rotation steps, each row followed by its count of steps
The counts run from 0 to 201.
[ 17  12 -14  -3  21  26 -38 -55  21  14  26  15 -22 -43  13  -1  41  30
   3 -38 -13 -10  34] | 127
[ 26 -15 -11 -16   1  25 -16 -43  24 -48  30  41  10   2  46 -16   1  30
  -5 -49   2  -2 -27] | 171
[ 16 -11   3  -5 -12  21 -28  -9  10 -11  28  38 -15  10  26  17  29  64
  32   8  -3 -19  24] | 135
[  5   2 -28 -12   4   1 -12 -18  40 -32  15   7  -6  43  17  -4  42 -47
 -22 -28 -11 -41 -14] | 74
[ -6  15  -1  -4  57  25 -17 -20   9   4  10   4  -4 -17  37 -55  38  10
   9 -17  17 -50   4] | 42
[-18 -35 -28  -3  26   6 -34 -33   2 -29  53  17  16  13  58  11   4  31
  -2 -19  27 -31 -12] | 50
[  2  19 -43 -21  10 -17  17 -29  17 -44  32  25  -9 -12   8  16 -12  14
 -16 -44  20 -52 -37] | 200
[ 11   3 -27 -18 -21  -6  12 -18  40 -67  -6  36   8   1  31  -3  29 -20
 -15 -19   1 -32 -36] | 186
[ 14   1 -11  -4  15  20   4 -31  61 -39   7   8  -9  10  15 -32  51 -43
 -21 -32 -20 -21  -1] | 73
[  7  33 -23  17  26   0   3 -47   3  -3  37   1  20  45  28   9  29 -11
   5   9   2 -82  18] | 81
[ 16  15   6 -24 -29  29  -8 -35  30   3  24  20 -28  15   7   5  13  24
   0 -16 -33 -36  75] | 97
[ 19  -8 -28  -9  -3 -26 -16 -21  38 -13  56 -18 -16  50  -3  14  51 -27
 -34 -15 -12 -26 -20] | 75
[ 19 -15 -19 -30 -33   6 -17 -19  40 -66  23  10 -26   4  19  44  26   5
 -11   1 -16 -13  12] | 104
[  0  28 -22  -6  36  17  -1 -36  12  11  16  10 -20 -43  39 -22   6  33
  29 -22  -5 -30  16] | 125
[ -9 -16 -40 -26  28 -43  28  -5  18 -26  29 -18  -7  50   7   6  10   6
   8  -1  16 -50 -20] | 78
[ 56  16  21 -12 -40  21  14 -12  20  -6  12  26 -10  28  -3 -33  49   6
 -12 -32 -26 -20  18] | 181
[  3  10 -35 -38   6 -37  17 -13   7 -21  25  -4 -26  -3 -18   2 -19  26
 -23 -37  13 -44 -41] | 199
[ 41   5 -13 -35  -1 -15  10 -15  -4  20  13   8 -28   8   4 -51   8  58
  12 -63  -1  -3 -13] | 168
[ 11 -16  -7 -35  -9  10 -26 -20 -11  43  40 -15 -47 -11   2 -32   1  35
  15   7  -1 -11  39] | 15
[ 10 -32  13 -19 -32  -5 -46  13  10 -19  69  12 -30   9   1   4  27  37
  -4  16   1  -4  13] | 22
[ 53  -2  -3 -30 -49 -16  23  -7  31   2  10   4 -36  30 -24 -31  41  12
 -11 -48 -17 -15  -3] | 182
[-14  -7  -3 -29   7 -10  21 -21  19 -29  11   1  -9  23  31  -9 -34  45
  28  -6  -9 -52  38] | 94
[ 45  -4   9   0 -26  28 -20 -25  15 -37  45  37  16  13  29  -3   7  31
 -15 -27  -5   6  -8] | 172
[ -5 -23   3 -23   6  11  12  -5   7   5   5   7  -7  19  52 -72   5  34
  27 -48  11 -24  27] | 56
[  3  -7 -20 -23  11 -11  18  -2  25 -37 -26  -5 -37  -7   1  -1  36   5
  42  11  -1 -66  28] | 109
[  4 -13 -10   8  21  26 -33 -25   0  -7  80  19  14  34  43  13  14  41
 -11 -10  16 -27   5] | 51
[ 32  -7  -9  -9 -28 -10  33  -3   6 -36   0  26   3  22  44 -32  -2  44
  29 -10  23 -52  -4] | 177
[ -2 -36 -26 -28  22 -31   2  -6  -4  -4  46 -24 -29  -6  -9   9  -9  47
  22  15  24 -24 -10] | 9
[ 19  13  -5  -1  33  28 -42 -28   1  31  42  -8  -9  -1  -2 -32  56   4
 -13 -27   8 -24 -12] | 44
[  1  11 -50 -32  19 -15  18 -37   8  22  14 -33 -29  12   8 -17   6  24
   1 -48  -9 -29  12] | 85
[  8  15 -14 -25  34   4 -32 -34   7  30  55 -24 -24  22  -2 -44  41   1
 -23 -44   1  -2 -13] | 45
[  2  -7   0  -9  44 -30  -1  30 -12   1  12  -9 -11  12   0 -44  39  25
  19   2  36 -65  12] | 40
[ 16  -6 -32 -14  27 -17  29   8 -20 -20  48  -4   9  -2  15 -10   8  52
   3 -25  34 -31 -46] | 161
[ 15   4  11 -52 -29 -10  12 -13  36  -3  27 -11 -44   1 -11 -21   6  22
  11 -30 -26 -13  53] | 99
[  4   1 -19 -37   8 -11 -13 -15  14  14  51  -9 -49 -38   4  15   9  57
  -4 -52 -17  19   6] | 129
[  2 -10 -23 -32  -7 -23  33   9  17 -37 -10  -8 -45  17  -4  18  25  36
  35   8  -5 -59  30] | 108
[ 25  11   1 -43 -31   8   7 -23  30  10  20  -4 -37  25  16  10  15  30
   0 -22 -31 -14  46] | 98
[ 37  48  -8  -7  11  12  20 -51   4 -14 -13  21  -4  -6  -5 -19  31 -20
   0 -23  -3 -62   3] | 194
[ 38  15   3 -10  -2  -1  17  -8 -18  26  32   7 -28  18   1 -38  26  55
  -1 -56  13 -26   3] | 167
[ 37 -13  -2 -20 -48  17 -13 -12  12 -33  61  32   9  27  12  19  21  42
 -15 -20 -11  -8 -20] | 173
[ 10  -6  11 -18 -18  11   6  17   3   8 -10  11 -43  -2  32 -47  27  73
  40 -11  -3 -33  26] | 138
[ 15  -9  12 -15   8  26 -23 -43  -6  29  43   4 -44  -2   3 -11   4  32
  27  12 -12 -15  36] | 14
[-13 -22  -1  -7  56  -4 -12  14 -11   1  13  -5 -13   3  31 -62  27   5
  31 -10  30 -56  -9] | 41
[  8 -23   9 -16  -9  32 -14   9  21 -31 -21  27 -32 -25  42 -35  30  19
  31 -12 -19 -17  35] | 140
[-15  -9  -9  -2  31  12 -13 -47  -3  -1  44   4 -26 -25  33  -8 -12  37
  26  27   0 -49  36] | 12
[-18  -5 -45   7  37 -18  23 -16  15 -42  14 -21  12  29  18   5  15   9
  13   2  27 -65 -16] | 79
[ 10 -27 -12 -42 -28   0 -10  12  23  -5  53 -15 -23  40  -4 -13  10  30
 -20 -40   4   8  -4] | 61
[ 44  18  12 -12 -42  32   4 -24  21  -4  -2  37  -6  31  15 -33  44  13
  -7  -8 -26 -46  20] | 180
[ -6   9 -28  -6  32 -14  15  -2 -11   7  13 -14 -31 -21  -3  -1  11  59
  37  -7  17 -47  26] | 123
[-19 -37 -21 -41  -7  19 -20 -21  18 -17  14   1 -38 -32  32 -40 -19  29
  33 -22  -4   8   5] | 18
[ 33 -18   5 -30 -39 -14 -18  35  32 -10  28   6 -36  -5  -5   2  61  33
   1 -28  -9   4 -24] | 144
[ 10 -10   8 -13  -3  -2 -30   3 -11  25  57  -4  -1  57  17 -13  15  62
  14 -16  23 -28  22] | 53
[ -6 -26 -23 -15  10  -4   0   4   9 -36  26   8 -21 -31  43   6 -15  58
  17 -19   1  -1  -5] | 132
[-11  -9 -41  -9  35 -15   7  -1  34 -35  18   1 -24 -54  20  22  32  10
   6 -15   6 -36  -7] | 117
[ 16  28 -15 -13  18 -17  39 -16   2 -21 -20  19  -7  13  -9 -14   7  11
  17 -12  21 -83 -14] | 192
[  7  -7 -24 -28  31 -16  30 -20  24   7   2 -32 -66 -27  -8 -57  23 -16
  38  11 -11 -45   1] | 2
[ -2 -30  23   1  -2  20 -29  11  19 -13   4  27   0  -5  32 -36  32  24
  35  14   4 -36  33] | 27
[ -5 -21 -21 -35 -19  -4  22  -9  64 -64  -7  10 -47 -26  34  -2   6  14
  12 -32 -12  -4   9] | 102
[ 26   6 -14 -27  11  12 -34 -38  15  14  58   2 -48 -35  -6   7  22  51
 -15 -39 -22   5   7] | 128
[ 17   0 -20  -5  43   1   8 -18  16 -16  -8  19 -11 -25  34 -49  53  17
  -1 -37   2 -21 -35] | 155
[ 14 -21 -10 -19 -19 -17   9  41  12 -37  23   9 -34   2  -1   1  52  49
   8 -19  11   8 -33] | 145
[ 21  35 -30 -35  11 -27   2 -52  -5   8  16  -2 -50   9 -35   1  22   4
 -29 -44  -8 -35 -36] | 197
[ 41 -11  -4 -14 -22  22 -28   7  34 -25  18  24 -44 -17   7  -2  63  23
 -12 -30 -19  18 -14] | 143
[ 26  18 -15 -23  -4 -37  31  -6   3 -18  10  10 -16  23 -27  11  34  25
 -11  14  22 -64 -26] | 190
[ -7 -11 -35 -28  45  13  -3 -39  17 -15  20  -6 -37 -53   9 -32   8 -14
  13   0 -10 -19  -3] | 4
[ 22 -14 -25 -15  32  12 -22 -46  28 -14  61  -7 -40 -35   3   9  21 -16
 -16   9  -1  -7 -29] | 6
[-15 -45 -12 -33  -2  17 -17 -17  29 -27  35   9 -33 -44  36 -27 -16  23
  19 -27  -6   7   2] | 19
